In the rows, zero is written as 128.
Turns, then the turns between two rows, first turn first; the first pair answered
k555:
[135 127 142 162 119 108 130 147 105 187 143 135 131 110] -> [111 117 135 180 113 118 138 142  98 162 127 145 129 105]
[124 108 148 213  94 131  96 107  95  70 177 189 115 139] -> [134 114 150 193 106 142  87 100  97  49 160 184 118 165]
[146 134 125 123 122 138 124 133 129 135 114 148 121 126] -> [147 133 125 123 122 136 124 133 130 136 118 147 123 126]
[153 115 109 129  88 157 129 139 113  79 139 144 115 134] -> [165 122 114 117  96 155 123 140 116  80 139 141 116 145]
k321:
[104 110 116 148 112 135 146  98 132  84 116 147 101 137] -> [ 89 101 119 138 124 121 155 103 143  98 148 115  98 123]
[ 99 129 108 129 110 124 143 140 131 127 148 119 110 109] -> [121 136 108 136  93 132 136 141 124 129 131 143 109 114]
[144 130 125 133 115 118 108 119 119 131 118 137 116 132] -> [125 128 124 127 133 121 110 110 120 115 115 125 123 137]
[125 139 119 174 108 110 132 119 118 195 149 166 137  82] -> [112 145 111 176 125 132 120  91 102 148  89 190 153 113]
k447:
[135 144 138 108 120  92 108 156 157 192 148 131 133 108] -> [ 88 131 115 135 125 132 110 125 128  98  64 170 138 130]
[131 141 135 136 136 135 104 159 119 132 104 166 131 104] -> [139 137 137 120 127 139 113 164 122  84 135 149 114 128]
[125 133 123  90 146 112  99 130 168 135 157  88 125 166] -> [103 135 113 120 160 118  88 113 155 169  91 123 150 141]
k202:
[125 128 131 144  99 147 144 144 132  61 166 124 104 139] -> [132 127 135 137  98 146 142 150 135  65 169 118 101 139]
[110 114 128 119 135 136 124 137 137  89 110 104 118 135] -> [ 91 116 121 143 128 130 132 122 126  92 124 115 120 128]
[122 132 116 162 105 130 134 103 121 123  87 206 129 126] -> [137 126 126 164  84 112 145 131 134 166 137 190 111  94]
[154 127 140 129 145 124 139  84 102  82 108 122 145 161] -> [134 119 134 166 126 106 156  80  94 108 153 134 144 135]
Pairs:
Between the rows of a pair lie two turns.
[109 133 124 139 141 128 136 123 136 112 132 117 139 141] -> [127 134 130 136 132 120 137 138 144 136 154 113 132 132] -> k555 then k321
[ 99 149 138 125 154 132 123  85 114  64 127 141 147 169] -> [ 72 139 140 148 168 105 127  96 125 167 130 132 165  99] -> k321 then k447
[121 124 143 127 124 121 133 124 129 137 155 115 121 128] -> [150 132 144 125 110 133 124 130 125 131 130 135 119 138] -> k321 then k202
[109 129 126 137 130 114 136 140 129 140 114 133 131 115] -> [104 126 126 136 130 117 138 142 129 133 115 129 130 115] -> k555 then k321
[145 143 123 184 100 122 129 107  95 147 140 195 141 131] -> [152 146 124 149 125 148 113 104 101 102  81 187 148 163] -> k202 then k321
[165 118 121 154  90 124 127 128 134 163 152 147 125 108] -> [172 116 119 129 107 151 111 131 134 130  82 152 129 130] -> k202 then k447
[ 99 130 135 104 112 115 151 138 118 149 171 116 133 103] -> [106 143 124 114 110 143 137 112  97 104 100 168 143 137] -> k321 then k321
[ 64  85 114 126 131 140 152  92  74  47  88 120 132  91] -> [213 118 139 119  50 121 135 139  82 137 165 163 102  91] -> k447 then k321
[154 106 120 125 107 117 121 161 146 135 170 129 118 130] -> [118 108 110 117 144 135 115 130 134  78 117 129 138 162] -> k321 then k321
[100 124 117 144 129 136 140 116 113  87 114 137 126 135] -> [115 121 119 158 102 130 145 131 111 116 142 148 115 113] -> k202 then k321
[136 136 118 111 142 143 108 120 122 131  89 141 136 144] -> [124 142 113 135 140 132 114 103 111 145 107 158 147 137] -> k555 then k202
[115 134 113 168 132 139 126  72 128 128 126 130 128 139] -> [114 120 115 173 112 132 138  97 135 145 149 118 109 112] -> k202 then k555
[139 130 129 129 163 124 125 148 137 182  92 125 134  94] -> [113 118 122 150 155 131 132 144 129 163  79 137 130  83] -> k555 then k555
[ 83 120 126 139 158 142 125 126 122 129  53 137 146 108] -> [ 63 104 129 131 162 129 139 139 136 138  94 100 139  88] -> k321 then k555
[115 121 123 148 127 116 128 115 132 186 131 126 140  90] -> [159 126 129 118 127 141 108 128 138 170  78 135 136 116] -> k202 then k321
[125 128 119 116 130 138 132 126 126  73 130 122 113 164] -> [121 134 114 133 130 125 133 105 118  83 149 133 123 169] -> k555 then k202
[146 137 136 126 132 117 134 130 139 158 140 138 134 122] -> [143 137 131 117 141 135 128 124 132 120 104 141 134 144] -> k202 then k447
[131 149 143 119 160  98 118 109 135 209 167 110 159 118] -> [115 145 129 103 180 145 108  93 123 108  66 129 161 162] -> k202 then k447
[106 127 119 128 173 129 131 106 147 167 101 109 145 123] -> [102 114 110 137 145 155 141 105 133  91  89 129 122 145] -> k321 then k447
[ 89 105 113 120 114 137 143 139 126  51 109 124  99 132] -> [181 135 125 128  82 127 117 156 126 150 105 182 106 120] -> k447 then k321
[161 142 136  98 141 136 111 158 146 171 133 129 126 123] -> [ 99 131 111 161 133 145 129 120 113 132 107 174 137 114] -> k447 then k202
[123 120 152 113 119 149 120 128 126  92 134 129 112 146] -> [136 124 156 104 121 141 118 133 132 110 147 121 110 147] -> k555 then k321
[153 110 125 116  99 166 133 146 116  88  84 139  98 128] -> [156 114 125 128 108 157 124 146 117 149  63 153 117  99] -> k447 then k447
[110 124 125 134 139 134 145 113 111  97 164 120 135 160] -> [149 127 127 147 108 137 143 128 106 121 167 154 125 150] -> k321 then k321
[104  78 125 119 105 120 147 119 142  95 116 133 133  93] -> [113  79 132 107 105 125 143 127 146  87 112 126 130 102] -> k202 then k555
[ 87 145 128 150 157  85 144 110 132 151 141 127 154 140] -> [ 89 148 127 136 160  98 145 105 130 101 140 122 146 171] -> k447 then k555
[ 93  79 126 149 111 150 123 181 140 140  74 111  98  45] -> [107  89 127 116 131 165 106 174 143 101  33 108 104  84] -> k202 then k555
[102 113 120 113 172 120 124 111 132 110 117  79 125 143] -> [110 118 122 113 178 114 116 110 133 147 113  83 134 132] -> k555 then k447
[156 144 146 104 142 106 131 112 137 131 163 139 131 163] -> [118 137 128 147 143 116 131  99 118 141 107 174 149 138] -> k555 then k447
[ 85 124 134 137 114 117 141 132 137 109 137 116 107 119] -> [104 126 132 143  96 123 139 137 132 107 127 136  99 121] -> k321 then k555
[105 122 112 114 187 113 110  73 106 154 103 127 166 134] -> [129 127 123  95 179  99 114  90 122 174 156  99 155 133] -> k447 then k447
[ 89 145 116 126 158 113 123  81 114 141 108 140 168 141] -> [ 96 141 122 133 142  96 132  96 120 176 156 131 161 117] -> k555 then k202
[138 140 131 126 124 110 115 134 124 140 191 106 125 144] -> [155 148 121 154 110 129 101 124 104 147 128 168 136 148] -> k321 then k447
